50.8; 13.8; 17.9; 52.5; -26.4; -56.9 => -26.4

-54.5; 10.1; 5.2; -10.5; 41.2; 9.0 => -10.5

-13.1; -13.5; -48.3; -40.4; -23.3; -20.2 => -40.4

-12.6; -1.8; -59.3; 1.9; 4.9; -29.1 => -29.1

16.4; 15.4; -19.0; 39.3; 15.9; 8.5; -8.5
-20.5; -7.0; 32.8; 14.8; -22.7; 48.9; -39.0
-21.3; -44.9; 39.6; 0.0; -34.4; -28.4; -57.8
=> -44.9

37.5; -28.7; 27.7; -39.2; 48.5; 57.7 => -28.7

39.8; -59.5; -57.3; -44.1; 12.7; 27.0; 47.7 => -57.3
---
-1.6   1.8   0.1  -1.9  -0.1  -1.6  -1.5 >> -1.9, 1.8

 83.26   95.84   42.66  -95.34  -70.90 >> 42.66, 95.84

-0.7  -1.3   0.2  -0.6   1.2   0.1  -0.2 >> -0.6, 1.2

-0.47  -0.25  -1.46  -0.45   1.07 >> -1.46, 1.07

 1.973   0.960  -0.187   1.325  -0.036
 1.550   1.127  -0.546   1.514   0.741
-1.811  -0.713   0.830  -0.272   1.115
>> -0.546, 1.973

 0.78  -0.14   1.17   0.91  -1.12 >> 1.17, 1.17

-13.0   -7.9    1.7   14.4   -3.9    4.7   -4.4
 -3.7   -0.5    3.8    2.9   -1.1    2.3   -2.1
-15.4   -6.8    9.2   12.5   -5.5    4.6  -10.9
>> 2.9, 14.4
---
[[ 35.5  51.7  41.0  18.1  57.3 -12.9  12.6]
 [-13.6  -2.3  -4.8   4.2   2.9  -1.6  10.0]] ==> -2.3

[[-35.0  -8.0  58.9 -50.4]
 [ 39.5 -34.9  10.0 -30.5]] ==> -34.9

[[ 45.6  -0.1  28.0  -3.3  25.9 -12.4 -18.8]
 [ -2.9   4.5   8.4   7.1  22.2  12.6  -4.9]] ==> 4.5

[[  5.0  -7.0  -5.7 -16.8  28.7 -15.2  47.4]
 [-53.1 -21.2 -10.8 -20.5  -5.4   0.0  15.2]] ==> -21.2

[[  3.5  53.7 -41.6  -3.3]
 [-29.7 -49.6  -6.6  25.5]] ==> -49.6

[[-24.6   0.1  -3.5   4.9]
 [-30.0 -29.5 -19.7 -49.6]] ==> -29.5

[[  5.4 -24.0 -26.5  -6.6  26.4]
 [ 43.7  -0.7 -13.8  11.0  17.6]] ==> -0.7

[[ 13.7 -20.3  45.2  19.6  11.6  -9.5]
 [-15.0  33.8  30.0 -13.1  26.6  21.8]] ==> 33.8

[[ 60.2   1.3 -25.3   1.3]
 [ 36.1 -54.2  -6.2 -54.2]] ==> -54.2
---
[6.3, -12.2, 49.1, -2.9] Out: -2.9
[-7.3, 0.0, -53.6, 28.3, -8.3, 14.5] Out: 14.5
[16.5, 48.2, -47.7, 13.3] Out: 13.3
[-38.1, 11.8, 29.4, 32.2, -44.3, -8.1] Out: -8.1
[-17.5, -48.3, -35.7, -7.7, -14.6, -16.0, 52.7] Out: 52.7
[20.9, 28.8, -41.9, 50.4, -12.7] Out: -12.7
[34.5, 11.3, -24.5, 11.9, 18.9, -56.5] Out: -56.5
---
-4.6; -59.4; 13.9; 29.7; -10.5; 47.4; -47.6
28.9; -36.8; 0.6; -33.9; 5.3; -13.2; 28.5
6.6; -15.6; -6.5; -42.0; 20.9; -4.4; 25.2
⇒ 47.4

-25.8; 10.9; 19.5; -37.4; 48.9; -44.1; 20.9
-44.9; 38.8; -10.7; -5.9; -35.1; 47.8; 24.9
-30.8; -21.1; -35.4; 41.5; -14.4; 13.6; 41.4
⇒ -44.1

20.4; 1.0; -14.5; 8.4
21.8; 2.6; -17.5; 55.4
8.3; 20.5; 20.1; 4.5
⇒ -14.5

33.2; 15.2; -6.5; -7.7
17.3; 9.2; -43.9; 9.2
-19.0; -0.5; -7.3; 9.6
⇒ -6.5

-22.2; -26.5; 14.0; -6.3
5.8; -54.4; 8.8; -15.9
13.2; -1.9; 9.1; 38.8
⇒ 14.0

-39.4; 2.9; 44.9; -16.8; 12.3
12.1; 11.7; -1.5; -46.3; 5.6
59.7; -35.7; -45.7; -5.3; -35.4
⇒ -16.8

14.0; 26.2; -36.8; 3.2; 29.7
33.7; 29.6; -26.9; 30.6; 49.5
13.3; 10.8; -5.6; 37.5; 22.7
⇒ 3.2
